Y: 3 groups of rows, each row roughly a mix of its group's hidden directions
Y (79 x 11)
[[-14.3  -8.2  -8.6  20.2  -2.8 -31.6 -53.0 -30.0 -25.0  -8.8  -5.0]
 [-16.8  -1.4  -4.1  -5.3 -52.4  -8.8  31.9  -5.5  39.8  -3.9 -19.9]
 [-42.6  -3.0  -7.6  10.7 -28.8 -35.0 -26.7  16.4 -26.0  14.0 -17.2]
 [ 32.8   4.0  13.6 -36.7 -37.8 -23.9  19.5  21.8  16.4 -14.6 -15.4]
 [-26.1 -27.0  18.1  -8.1  -5.1 -46.0   0.6  34.4 -19.4 -13.6 -22.5]
 [ 63.6  -2.7 -27.7 -14.1 -14.3  12.5   5.9 -13.8  15.9   5.7  17.6]
 [ 27.8  37.8  21.9 -11.8 -28.9  10.7   6.6 -27.8  30.5  24.7  -8.5]
 [ 57.5  21.3 -11.9 -26.7 -23.7  11.5   2.9  -8.4  20.5  12.5  15.3]
 [ 35.9 -17.8  -4.3 -33.9  -6.4   7.3  31.8  42.1  -2.6  -2.7  23.0]
 [-28.0 -24.6 -11.8  13.9  -2.5 -54.6 -27.8  -6.1 -19.3   6.8 -16.0]
 [ 33.2  45.9   3.9 -23.7 -11.3  43.2  10.6   1.0   3.7 -16.8   1.9]
 [-25.1  11.9  15.7  14.9   0.8  39.4  25.5 -31.3  30.5 -26.0 -13.0]
 [-46.4 -21.9  -9.9  -7.7 -17.4  -1.8  20.9  26.8 -24.0 -30.0 -21.7]
 [ -6.3 -10.6  12.5   4.8  11.7 -33.9  19.5   3.2  57.4  -1.1  29.9]
 [ 20.4  -1.5  12.1 -11.5 -28.7 -20.0  14.9 -29.1  45.8   3.2 -33.1]
 [-14.5  -0.1  -5.5  13.0  13.7  -4.1 -23.0  24.9 -57.5  -4.5  33.3]
 [ 29.8 -16.5 -27.8  -3.6  -2.2 -34.8 -32.2  21.6 -29.7  23.5   9.6]
 [ -6.9  -1.2  -3.3  14.1 -22.0  -4.7  25.0 -22.5  65.6   0.4   2.4]
 [ 49.0  29.3  13.2 -12.7 -34.4 -14.7 -16.3 -23.8   5.9  18.0  -4.0]
 [-38.8 -30.0 -15.7  14.8  22.3  10.5   1.5  14.7 -30.6 -39.2  -5.9]
 [  6.8   5.2  20.8 -39.6 -38.2 -35.4  12.1  24.8   7.9  -8.6 -22.6]
 [-33.5 -39.9  -4.7  39.6  19.9 -28.3  -9.9 -14.8   6.8  18.2   0.8]
 [  0.4   9.3  -0.9 -18.7 -53.3 -13.5  24.4   5.0  35.6  25.4 -14.4]
 [ 38.5  37.6 -10.3 -15.4 -12.6  44.4   9.2 -18.3  17.3  -3.6  10.1]
 [-53.8 -37.7 -17.3  10.3  -0.8 -11.3  -8.2  -5.6   8.1 -27.4 -20.7]
 [ 39.3  26.9   9.6 -12.3   2.3  39.4  16.2 -19.3  38.2   5.3  -3.3]
 [-55.2   1.6  14.4  25.9  22.5   7.9  -4.1   2.5 -23.6 -25.3 -21.9]
 [ 48.6 -14.1   6.1  -7.3  24.5 -42.9  14.0 -18.1  12.1  20.7   2.5]
 [ -0.5   6.8  12.2   5.0 -28.5 -12.3  16.7 -28.2  58.7  20.4  -8.8]
 [ 29.5  12.1   0.4  -4.3   7.9  15.9  -6.1 -45.9  46.5   4.7 -22.8]
 [ 22.7   2.4  -7.4   4.1  19.4 -47.9 -21.8 -19.8   3.1  42.1 -16.8]
 [-41.3  -1.3  11.8  -1.4 -17.5  23.3  25.1  -2.5 -13.6 -44.5 -26.4]
 [-10.9  11.7  12.4  18.0 -20.5  -1.0  14.3 -39.6  53.9   6.8 -17.8]
 [-24.7 -34.5 -17.9   4.8  38.1 -19.6  -2.3  39.6 -13.7  -1.8  21.2]
 [-13.7   5.1  14.8 -42.5 -19.5 -29.5  -3.8  38.3 -30.4  -7.5 -15.5]
 [ 33.9  28.3   8.3 -15.1 -49.7  -9.2  -0.6 -20.0  19.0  21.1 -13.6]
 [ 19.8  41.0  33.1 -14.2 -30.7  17.2   8.7 -31.7  15.6  -1.8 -16.2]
 [-44.4  22.7 -10.6   9.7 -11.4  42.2 -24.5  21.7 -22.6  -3.5   2.7]
 [-10.2 -42.7   2.6  18.6   0.2 -58.7 -14.9   0.6   3.8  13.0  -8.3]
 [ 54.7  10.9 -14.1 -38.0 -26.8   4.3   7.2   4.9  13.3  13.6  16.6]
 [ 41.2  -1.5   7.1  -2.5  20.8  23.4   5.1 -42.2  29.6 -26.7   7.8]
 [-48.8 -14.0  -0.8   3.2 -12.3  18.3  27.3   2.2  -5.1 -42.8 -22.9]
 [ 50.9   5.2  -8.3  10.3  16.6 -17.6 -37.7 -16.3   0.4  23.3  24.3]
 [-13.0 -12.8 -12.6 -10.7 -28.3 -27.0  27.4  23.6  43.0  30.0   2.7]
 [ 38.1  10.4   9.3  -7.5  12.0  41.2  15.9 -27.8  33.2 -21.6   7.9]
 [-39.3  22.7  -8.3   4.4 -27.0 -10.5 -22.5  25.2 -15.1  36.1 -23.1]
 [ -3.2 -19.8 -17.0   6.7  37.9   4.0 -26.4  20.7 -52.9  -5.2   7.7]
 [ -7.7  -8.7  12.8  -2.7  44.6  -2.1 -17.5  21.9 -49.1 -22.9  13.1]
 [ 31.4  30.9  13.7  -9.0 -43.6  -0.3   2.5 -30.7  27.1  14.7 -13.6]
 [-24.8 -10.4 -12.8  10.9  20.3 -17.6 -12.9  35.1 -49.4  10.0  23.1]
 [ 59.1   8.6 -25.0 -30.3 -17.1  10.8  -1.1  -2.4   4.1  13.9  21.4]
 [ 37.8  27.6  15.0 -13.7   3.9  40.5  28.9  17.2   0.9   4.6  28.0]
 [-52.5 -17.1  12.2  21.2  27.5  -8.6  -6.2  17.1 -32.1 -15.7 -10.9]
 [ -6.9   0.8  10.9   3.7  54.7  23.2 -17.3   8.9 -42.5 -13.0  11.4]
 [ 48.8  25.8  25.2  -0.8  20.5  -7.5 -32.3 -22.9 -11.6   0.1  18.2]
 [  7.5  14.2   8.0 -20.9  -8.2  28.7  49.0  27.5  31.7  18.4  -6.8]
 [  1.4  51.5  15.9 -33.3 -26.1  27.0  13.8   0.4   7.0 -16.2 -16.4]
 [ 32.1 -29.4 -22.2  -0.7  24.8   8.3  -1.7  28.5 -39.6 -18.1  20.4]
 [ 22.8 -39.9   1.7   4.7  25.8 -22.0   4.4 -34.6   7.0 -38.7  12.1]
 [-11.6  38.3   1.3  28.4  26.1  44.8 -19.0 -25.8  -6.0  -0.2   6.5]
 [-58.1 -11.8  18.7  25.6  24.8  -2.1   1.5  10.6 -19.0 -17.9 -15.9]
 [ 27.9  25.7   0.6 -11.6 -33.4   3.2   7.2 -33.2  45.4  15.8  -4.9]
 [-53.7 -22.5 -10.1  -3.6 -12.0   6.5  32.3  26.2  -2.4 -21.2 -17.9]
 [ 52.9  12.7 -21.1 -28.3 -22.6   9.4   1.2 -12.9  18.1  22.3  20.0]
 [-10.9 -22.7   4.2  11.6  30.5  -0.5  -1.7  38.0 -43.4 -33.7  -3.1]
 [  5.9  16.0  29.7 -33.8 -38.3 -26.0  17.2  21.3  19.7  -9.3 -22.8]
 [-36.7 -10.7  -6.4   5.4  -6.4 -21.5   0.0  45.1 -43.7   9.5  11.3]
 [ 32.0  20.5  14.6   5.7  44.0  20.1 -31.7 -15.8 -24.4   9.1  15.2]
 [ 17.6  49.1   5.1 -45.6 -26.1  24.6   4.0   6.2  -4.0  -1.6  -1.8]
 [-48.7  14.9 -11.4  -0.6 -11.7  23.0   0.6  45.8 -11.8  21.8  -9.7]
 [ 29.0   7.3  10.7  -5.4 -15.9   9.6  -0.8 -47.6  43.1 -17.3 -19.7]
 [-52.7  13.0  -4.8   1.4 -42.8  15.9  -9.8  17.5   3.2   2.0 -26.9]
 [ 36.8  39.1  -0.8 -28.5 -21.2  35.7  15.2  -7.3  20.4   1.5   9.0]
 [-43.2 -28.5  -8.4  11.0 -22.8 -38.4 -18.1  -9.0  -1.2 -13.1 -27.4]
 [  9.8   0.6  -6.1  -2.2 -30.4 -15.8   6.3 -36.7  51.0  29.9  -1.5]
 [-18.9 -39.6 -29.8  20.8  26.1 -10.1 -13.7  16.0 -30.0 -28.2   5.7]
 [-31.5   6.1  -7.0   9.4   5.0   3.3 -12.8  41.5 -50.5   7.6  22.4]
 [ 24.0  10.2   6.8  -7.4  -1.7  31.2   8.7 -37.5  50.0 -12.8 -17.3]
 [-12.0  -9.1 -19.1  45.2  37.1  32.9 -10.7 -25.8 -12.0  -8.6  10.2]]

which group is each row in? (one row of each group first)
[ 42.1   8.5 -25.8  12.0  -6.2  14.1 -38.8 -22.8 -27.7  20.9  -9.0]  P
[-40.5 -49.2 -11.0   3.3   2.5 -28.6  13.0   2.8   8.9 -26.4 -14.9]  J
[ 59.6  19.1 -21.9 -21.5 -15.0  19.0  -4.2 -12.7  10.7  10.6  18.7]  E

[-17.6   4.7   0.2  -9.7   0.5  25.1  33.5  55.7 -19.7   6.2  22.0]  J
[ 44.5  12.1  11.9 -10.9   8.2  30.9  17.3 -29.4  38.9 -10.6   0.0]  J
[ 37.1 -41.2 -14.5   4.2  17.3 -12.5  -0.3  30.1 -28.5 -25.7   7.7]  E
[  7.4 -14.8  -8.7   1.9  39.2  -9.4 -31.5  21.5 -50.1  -0.5  15.7]  P
[ 18.4 -30.6  -3.0   2.0  39.4 -42.3  10.9  11.2 -26.5   6.1  24.0]  J
[ -5.6  -3.7 -13.8  14.5  24.7 -39.1 -36.3   3.1 -38.9  27.4   4.4]  J
[  2.8  23.8  19.7 -46.1 -26.9 -22.3  -5.6  32.3 -21.1  -8.0 -17.3]  E
[-23.5 -37.7 -18.4  18.2  46.4  -9.7  -6.1  23.1 -10.5 -11.6  22.0]  P
[ 27.8  -7.9  -9.7 -15.3  -7.9 -47.4 -14.1  27.2   2.9  36.9  20.4]  P
